In the data rows, the value 128 means zero.
Some points, one per row:
[134. 149. 127. 172. 131. 107. 160. 127.]
[125. 101. 124.   6.  86. 176.  59. 118.]
[126. 134. 115. 146. 119. 122. 155. 124.]
[109.  96. 115.  42. 103. 143.  85. 116.]
[140. 131. 122. 128. 107. 130. 135. 115.]
[126. 144. 123. 163. 140. 126. 153. 118.]
[156. 128. 110. 108. 106. 129. 128. 126.]
[118.  94. 129.  42. 103. 164.  68. 127.]
[108.  83. 123.  19.  10. 167.  77. 106.]
[103. 145. 125. 172. 158.  94.  95. 111.]
[ 80.  44. 135.   0.  58. 182.   0. 113.]
[126. 119. 121. 112. 105. 135. 119. 122.]
[101. 172. 104. 167. 157. 116. 109. 117.]
[104. 123. 126.  72. 139. 137.  66. 107.]
[100.  65. 123.   0.  87. 172.   0. 127.]
[ 61. 104. 129.   8. 102. 159.   7. 133.]
[125. 124. 124.  97. 120. 144.  96. 131.]
Then 14 other points, each followed by its number:
[113. 121. 126. 113. 133. 127. 104. 133.] 0
[135. 172. 122. 224. 173.  90. 195. 128.] 1
[129. 147. 123. 167. 103. 121. 161. 113.] 2
[121. 150. 128. 139. 107. 128. 153. 128.] 3
[132. 153. 120. 170. 135. 108. 153. 123.] 4
[131. 128. 117. 131. 128. 123. 133. 124.] 5
[150. 185. 149. 224. 153. 109. 211. 118.] 6
[154. 255. 119. 255. 230.  39. 255. 110.] 7
[121. 149. 132. 173. 108. 109. 163. 119.] 8
[127. 154. 129. 160. 136. 112. 156. 126.] 9
[107. 110. 128.  74. 118. 143.  74. 124.] 10
[105. 104. 127.  13.  80. 157.   0. 118.] 11
[112. 121. 130. 109. 123. 131. 107. 130.] 12
[104.  60. 129.   0.  89. 187.   0. 134.] 13
Which three of these numbered points are nearest to each point below, ignoring the 3 directions in which the first points spread most? Their numbers follow each, nearest first.
[144. 175. 121. 211. 173.  99. 185. 116.] > 10 2 4
[131. 115. 117.  74.  93. 167.  99. 110.] > 2 4 10
[125. 142. 122. 132. 134. 118. 100. 127.] > 4 10 5
[100. 100. 121.  71. 109. 141.  53. 117.] > 5 4 10
[122. 131. 115. 123. 123. 153. 121. 126.] > 2 10 4
[132. 160. 127. 175. 146. 110. 169. 127.] > 9 8 12
[123. 131. 133. 109. 116. 129. 111. 119.] > 8 9 4
[116. 129. 124. 110. 128. 130.  96. 120.] > 4 10 2
